[[ -2   5  -1  43  38   4  10  -4  -6  44  31  19  39   0  28]
 [ -8   2   1   1   0  -3 -22   6  -1   0 -25  -5 -11   9 -24]
 [ 23  16   7  -5   6  14  19   7   7  -7   8  12  10  -2  12]
 [-37 -56 -44 -37 -20 -54 -17 -22   6 -36  -5 -65 -32   2 -11]
 [ 19  29  12  -4  -9  33  32   0  -6  -4  33  27  21 -16  30]]
->
[[ 23  16   7  -5   6  14  19   7   7  -7   8  12  10  -2  12]
 [ 19  29  12  -4  -9  33  32   0  -6  -4  33  27  21 -16  30]
 [ -2   5  -1  43  38   4  10  -4  -6  44  31  19  39   0  28]
 [ -8   2   1   1   0  -3 -22   6  -1   0 -25  -5 -11   9 -24]
 [-37 -56 -44 -37 -20 -54 -17 -22   6 -36  -5 -65 -32   2 -11]]

[[ -3  -5  -2  42 -12   5]
 [-18   1 -10  -6  -7  13]
 [ -2 -37  -6  17   2  10]
 [-61   4 -20 -25  37 -73]
 [ 28  41  -9   0 -15  29]
 [ 18  -3 -25 -65   4  15]]
->
[[ 28  41  -9   0 -15  29]
 [ 18  -3 -25 -65   4  15]
 [ -2 -37  -6  17   2  10]
 [ -3  -5  -2  42 -12   5]
 [-18   1 -10  -6  -7  13]
 [-61   4 -20 -25  37 -73]]

[[-36 -12 -28 -55 -50 -79 -69]
 [ 31  56 -65  10 -36 -38 -19]]
->
[[ 31  56 -65  10 -36 -38 -19]
 [-36 -12 -28 -55 -50 -79 -69]]

[[ 29  77 -23]
 [ 74  32  14]
 [-11  33 -65]
 [ 54 -44  16]
 [ 70 -34  29]
 [ 49  54 -16]]
->
[[ 74  32  14]
 [ 70 -34  29]
 [ 54 -44  16]
 [ 49  54 -16]
 [ 29  77 -23]
 [-11  33 -65]]

[[ 69 -32  43  57  66  41  58  57  42  54  25  77 -44]
 [-58  28 -23  -9 -49 -34 -29 -43 -44 -45   7 -47  19]
 [-55  41 -49 -52 -56 -55 -62 -62 -58 -78  60 -59   1]
 [ 29 -43  34   2  16  19  49  14  37  16 -48  13   5]]
->
[[ 69 -32  43  57  66  41  58  57  42  54  25  77 -44]
 [ 29 -43  34   2  16  19  49  14  37  16 -48  13   5]
 [-55  41 -49 -52 -56 -55 -62 -62 -58 -78  60 -59   1]
 [-58  28 -23  -9 -49 -34 -29 -43 -44 -45   7 -47  19]]

[[  4  21  20 -12 -31  16]
 [ 39 -54 -59   8  24 -37]
 [ 10  13   7   7  45 -25]
 [  1  27  18 -11 -42  13]]
->
[[ 39 -54 -59   8  24 -37]
 [ 10  13   7   7  45 -25]
 [  4  21  20 -12 -31  16]
 [  1  27  18 -11 -42  13]]
---
[[-10  43  41 -14 -15 -13]
 [-10  61  38 -20 -15   2]
 [-19  -8 -16  -2  41  12]]
->
[[-13   2  12]
 [-15 -15  41]
 [-14 -20  -2]
 [ 41  38 -16]
 [ 43  61  -8]
 [-10 -10 -19]]

[[-41  12 -49  26 -63  -8 -13 -32 -18  -2 -43]
 [ -7   0  -7 -46 -39  15 -43 -26 -58  23 -30]
 [-62 -19 -67   9  52   2  11  12 -35 -25  -3]
 [-28  21  68  49 -23 -14  11  13 -47  -5   8]]
->
[[-43 -30  -3   8]
 [ -2  23 -25  -5]
 [-18 -58 -35 -47]
 [-32 -26  12  13]
 [-13 -43  11  11]
 [ -8  15   2 -14]
 [-63 -39  52 -23]
 [ 26 -46   9  49]
 [-49  -7 -67  68]
 [ 12   0 -19  21]
 [-41  -7 -62 -28]]

[[-15  16  24 -22  44  -1 -75 -10]
 [ 55  37  61  49  53  52 -32  57]
 [-24 -23 -24 -18 -67 -37  68 -23]
 [-57 -33 -41 -52 -72 -62  49 -55]
 [ 27  32  51  20  61  33 -65  30]
 [-68 -35 -44 -64 -67 -68  33 -65]
 [ 41  36  57  34  61  44 -54  44]
 [ 24  31  49  16  61  31 -67  27]]
->
[[-10  57 -23 -55  30 -65  44  27]
 [-75 -32  68  49 -65  33 -54 -67]
 [ -1  52 -37 -62  33 -68  44  31]
 [ 44  53 -67 -72  61 -67  61  61]
 [-22  49 -18 -52  20 -64  34  16]
 [ 24  61 -24 -41  51 -44  57  49]
 [ 16  37 -23 -33  32 -35  36  31]
 [-15  55 -24 -57  27 -68  41  24]]

[[ 38  25  79 -56  11  -1  19  29 -29 -24  41 -13 -32   8 -13   2]
 [-13  27 -15 -44  26 -10 -50  -6 -14  -8  77   9  17  14 -71  37]
 [-21  37   8  77   9 -12   9 -49 -69 -43 -23   0 -38 -29  16  13]
 [-22 -24  25  13  59  47 -20  14  27 -28  -7   7  66 -16 -70  14]
 [  7 -50 -13  65 -48 -52 -49 -16  -9  44 -45  34 -25  63  63  51]]
->
[[  2  37  13  14  51]
 [-13 -71  16 -70  63]
 [  8  14 -29 -16  63]
 [-32  17 -38  66 -25]
 [-13   9   0   7  34]
 [ 41  77 -23  -7 -45]
 [-24  -8 -43 -28  44]
 [-29 -14 -69  27  -9]
 [ 29  -6 -49  14 -16]
 [ 19 -50   9 -20 -49]
 [ -1 -10 -12  47 -52]
 [ 11  26   9  59 -48]
 [-56 -44  77  13  65]
 [ 79 -15   8  25 -13]
 [ 25  27  37 -24 -50]
 [ 38 -13 -21 -22   7]]

[[ 27  33   5 -11  28  -4   2]
 [ 28 -64  24 -20   3 -22  19]
 [-36 -29  70 -18   7 -70  44]
 [-29  79  10  -5  36 -70 -26]
 [ -2  -9 -45 -35  13   4   1]]
->
[[  2  19  44 -26   1]
 [ -4 -22 -70 -70   4]
 [ 28   3   7  36  13]
 [-11 -20 -18  -5 -35]
 [  5  24  70  10 -45]
 [ 33 -64 -29  79  -9]
 [ 27  28 -36 -29  -2]]

[[-67  65 -38  -6  39]
 [-40 -57  33  51 -26]
 [-65  62 -21  -9  37]
 [ 21 -42 -34 -64  63]
 [-44 -72  50  62  43]
 [-38 -52  31  56 -34]
 [ 13 -72   2  65  41]
 [-59  77  55 -73 -45]
 [ 48 -70 -50 -64  63]
 [ 53 -71 -64  65  58]]
->
[[ 39 -26  37  63  43 -34  41 -45  63  58]
 [ -6  51  -9 -64  62  56  65 -73 -64  65]
 [-38  33 -21 -34  50  31   2  55 -50 -64]
 [ 65 -57  62 -42 -72 -52 -72  77 -70 -71]
 [-67 -40 -65  21 -44 -38  13 -59  48  53]]
